In the data rows, the value 50 means zero.
Here are some points, each followed by its number:
c(62, 67, 41, 40, 99, 37, 47, 72, 62, 37, 36, 36, 87, 39, 36, 70) 0
c(42, 40, 58, 59, 39, 43, 62, 65, 59, 46, 46, 50, 41, 48, 57, 37) 1
c(42, 67, 43, 68, 40, 37, 61, 47, 36, 51, 68, 75, 48, 63, 36, 37) 2
c(45, 67, 73, 99, 59, 37, 99, 82, 68, 37, 37, 38, 63, 62, 35, 37) 3
c(41, 40, 40, 41, 52, 52, 47, 57, 69, 46, 39, 34, 41, 40, 70, 59) 4
c(99, 39, 91, 41, 78, 74, 38, 37, 45, 37, 36, 35, 99, 62, 35, 66) 5
c(53, 40, 41, 41, 55, 52, 39, 38, 36, 67, 42, 51, 53, 40, 57, 76) 6
c(42, 54, 40, 41, 51, 38, 45, 58, 40, 61, 52, 49, 46, 40, 76, 49) 7
c(42, 45, 40, 41, 41, 49, 41, 43, 51, 56, 39, 50, 45, 41, 68, 53) 8
c(44, 42, 41, 41, 52, 49, 44, 47, 61, 45, 38, 36, 48, 41, 59, 58) 9
c(42, 62, 41, 53, 47, 37, 60, 65, 42, 52, 54, 56, 47, 41, 61, 36) 10
c(42, 57, 59, 70, 64, 37, 91, 94, 75, 35, 37, 34, 52, 39, 38, 38) 11
c(46, 42, 41, 43, 41, 50, 39, 37, 38, 87, 76, 72, 40, 40, 61, 61) 12
c(51, 40, 65, 55, 45, 72, 40, 43, 39, 49, 56, 46, 42, 51, 38, 49) 13
c(52, 40, 41, 40, 46, 63, 40, 38, 44, 53, 36, 47, 51, 41, 47, 59) 14
c(42, 55, 41, 52, 41, 37, 49, 49, 37, 62, 60, 70, 40, 48, 56, 37) 15
c(46, 51, 40, 41, 73, 38, 47, 64, 51, 38, 38, 35, 57, 41, 67, 62) 16
c(52, 40, 52, 41, 40, 79, 40, 38, 58, 45, 37, 39, 40, 58, 35, 56) 17
c(99, 41, 45, 39, 52, 95, 40, 37, 52, 37, 37, 33, 74, 55, 34, 80) 18
c(67, 42, 98, 71, 41, 37, 60, 37, 51, 37, 63, 43, 40, 99, 35, 37) 19
c(57, 41, 41, 40, 59, 55, 39, 38, 56, 39, 36, 35, 58, 40, 47, 77) 20
c(99, 40, 99, 45, 70, 89, 39, 37, 35, 37, 41, 35, 85, 57, 34, 69) 21
c(53, 40, 75, 55, 40, 63, 44, 39, 45, 42, 66, 48, 41, 67, 35, 41) 22
c(42, 46, 40, 41, 50, 43, 42, 53, 46, 58, 40, 44, 45, 40, 77, 55) 23
c(42, 40, 50, 39, 41, 72, 39, 39, 59, 50, 36, 42, 40, 51, 54, 49) 24
c(42, 40, 65, 55, 40, 45, 57, 55, 62, 43, 49, 51, 40, 59, 47, 36) 25
c(41, 96, 45, 55, 64, 38, 73, 74, 58, 37, 45, 38, 78, 40, 36, 36) 26
c(60, 99, 40, 99, 87, 37, 99, 77, 37, 36, 47, 52, 99, 48, 34, 38) 27
c(43, 40, 40, 40, 51, 50, 38, 43, 49, 52, 38, 38, 49, 40, 67, 64) 28
c(52, 47, 41, 46, 40, 50, 40, 39, 37, 75, 98, 77, 41, 57, 41, 57) 29
c(41, 40, 63, 54, 39, 47, 58, 56, 62, 44, 50, 50, 41, 56, 49, 36) 30
c(45, 41, 41, 40, 64, 42, 49, 70, 78, 37, 38, 38, 41, 39, 66, 60) 31
c(41, 47, 40, 41, 41, 49, 39, 37, 37, 77, 66, 68, 41, 44, 61, 51) 32
c(60, 63, 40, 41, 99, 37, 49, 90, 36, 37, 40, 35, 85, 41, 50, 69) 33
c(41, 40, 59, 52, 40, 64, 47, 47, 49, 52, 49, 49, 40, 48, 52, 41) 34
c(55, 61, 40, 41, 99, 37, 52, 86, 43, 36, 39, 34, 75, 41, 55, 62) 35
c(57, 39, 40, 40, 77, 46, 43, 59, 75, 37, 35, 37, 50, 41, 54, 81) 36
c(47, 40, 72, 55, 40, 58, 47, 42, 48, 43, 63, 49, 42, 67, 36, 38) 37
c(41, 57, 40, 55, 41, 37, 51, 47, 37, 58, 62, 71, 42, 52, 49, 38) 38
c(43, 50, 40, 44, 38, 41, 46, 48, 40, 67, 54, 65, 41, 39, 71, 41) 39
c(45, 40, 43, 45, 41, 54, 42, 39, 43, 54, 47, 58, 44, 49, 48, 47) 40
c(40, 40, 42, 39, 48, 46, 50, 57, 67, 47, 35, 36, 42, 41, 67, 47) 41
c(51, 40, 71, 51, 38, 67, 41, 38, 44, 45, 64, 47, 41, 63, 36, 45) 42
c(44, 39, 70, 53, 40, 61, 45, 41, 50, 45, 60, 49, 41, 65, 37, 38) 43
c(49, 44, 41, 48, 43, 48, 41, 37, 36, 87, 84, 73, 41, 44, 55, 58) 44
c(47, 40, 40, 42, 40, 59, 39, 37, 36, 59, 49, 58, 45, 47, 47, 52) 45
c(41, 39, 50, 40, 39, 70, 39, 37, 58, 51, 35, 43, 41, 51, 54, 50) 46
c(48, 40, 41, 40, 47, 64, 44, 43, 59, 50, 36, 35, 42, 41, 55, 57) 47
c(43, 84, 41, 73, 47, 37, 69, 61, 36, 47, 66, 72, 56, 53, 35, 37) 48
c(63, 39, 44, 41, 45, 85, 40, 39, 54, 42, 37, 34, 44, 52, 36, 65) 49
c(92, 39, 73, 40, 55, 93, 39, 39, 41, 37, 37, 36, 61, 55, 35, 68) 50
c(42, 47, 40, 43, 40, 47, 39, 37, 39, 85, 77, 74, 42, 43, 61, 57) 51
c(73, 39, 41, 55, 64, 58, 39, 37, 37, 67, 72, 60, 54, 40, 35, 78) 52
New points follow, each followed by the numbers of its two nearest points above, nearest first.
c(41, 81, 45, 72, 45, 38, 79, 64, 46, 37, 50, 61, 60, 52, 35, 37) 48 2
c(51, 55, 51, 62, 40, 37, 51, 38, 35, 49, 69, 70, 48, 69, 35, 38) 2 38
c(41, 84, 41, 46, 64, 37, 65, 71, 60, 36, 45, 38, 68, 41, 41, 38) 26 10
c(56, 40, 41, 40, 48, 56, 39, 38, 37, 63, 38, 52, 53, 41, 54, 78) 6 14
c(41, 41, 44, 41, 51, 42, 57, 68, 73, 42, 37, 37, 42, 41, 69, 41) 41 31
c(42, 41, 62, 52, 40, 62, 45, 48, 51, 51, 53, 49, 40, 53, 48, 38) 34 43
c(48, 52, 41, 48, 40, 42, 40, 39, 37, 75, 99, 78, 41, 57, 42, 49) 29 44
c(44, 59, 49, 47, 80, 37, 67, 85, 79, 36, 38, 36, 62, 40, 45, 37) 11 31
c(51, 40, 41, 42, 44, 61, 41, 38, 41, 54, 37, 52, 48, 45, 47, 55) 14 45
c(51, 40, 65, 40, 40, 69, 38, 38, 66, 38, 40, 37, 43, 59, 36, 47) 17 24
c(43, 69, 41, 60, 68, 38, 61, 77, 35, 49, 56, 56, 58, 40, 53, 37) 10 48
c(41, 86, 41, 66, 71, 37, 79, 89, 52, 37, 43, 43, 70, 40, 40, 37) 26 11
c(42, 46, 60, 66, 44, 37, 74, 74, 68, 36, 40, 45, 41, 47, 49, 36) 1 30
c(42, 39, 40, 40, 40, 56, 38, 38, 48, 57, 36, 50, 45, 41, 62, 57) 8 28
c(59, 40, 41, 40, 57, 56, 40, 37, 56, 40, 36, 35, 59, 41, 47, 78) 20 14
c(59, 39, 40, 39, 54, 54, 40, 38, 36, 59, 36, 45, 58, 40, 52, 84) 6 14
c(43, 89, 42, 48, 78, 38, 68, 82, 59, 36, 45, 36, 78, 40, 36, 37) 26 35
c(42, 49, 41, 41, 40, 42, 42, 48, 38, 68, 55, 60, 41, 40, 76, 47) 39 7
c(42, 42, 47, 50, 40, 47, 48, 42, 45, 52, 50, 57, 43, 52, 45, 37) 40 34
c(48, 74, 41, 68, 40, 38, 59, 45, 36, 54, 81, 81, 48, 70, 35, 36) 2 48
c(42, 45, 40, 43, 41, 49, 41, 39, 39, 69, 59, 66, 41, 47, 60, 45) 32 39
c(41, 70, 45, 48, 45, 38, 59, 54, 57, 36, 49, 52, 56, 47, 40, 37) 10 30
c(81, 99, 66, 99, 51, 38, 99, 39, 37, 37, 41, 52, 99, 99, 35, 38) 27 3
c(43, 50, 41, 41, 57, 37, 41, 55, 37, 65, 54, 50, 49, 39, 74, 60) 7 23
c(42, 80, 41, 44, 77, 38, 63, 80, 59, 37, 42, 36, 70, 41, 45, 37) 26 35
c(81, 48, 99, 82, 41, 37, 71, 38, 54, 37, 60, 37, 46, 99, 34, 37) 19 22
c(42, 40, 43, 45, 42, 51, 50, 56, 61, 51, 36, 44, 41, 41, 64, 41) 41 8
c(41, 66, 41, 41, 49, 37, 54, 56, 59, 36, 46, 44, 58, 42, 49, 38) 10 9
c(41, 65, 41, 53, 45, 37, 57, 62, 39, 56, 60, 61, 45, 41, 61, 36) 10 15
c(42, 46, 41, 46, 40, 48, 41, 40, 37, 68, 63, 69, 41, 49, 56, 44) 32 15
c(42, 40, 48, 40, 41, 49, 55, 64, 71, 46, 36, 38, 40, 41, 73, 38) 41 4
c(42, 83, 42, 59, 51, 38, 71, 68, 54, 36, 46, 53, 62, 42, 40, 38) 26 48
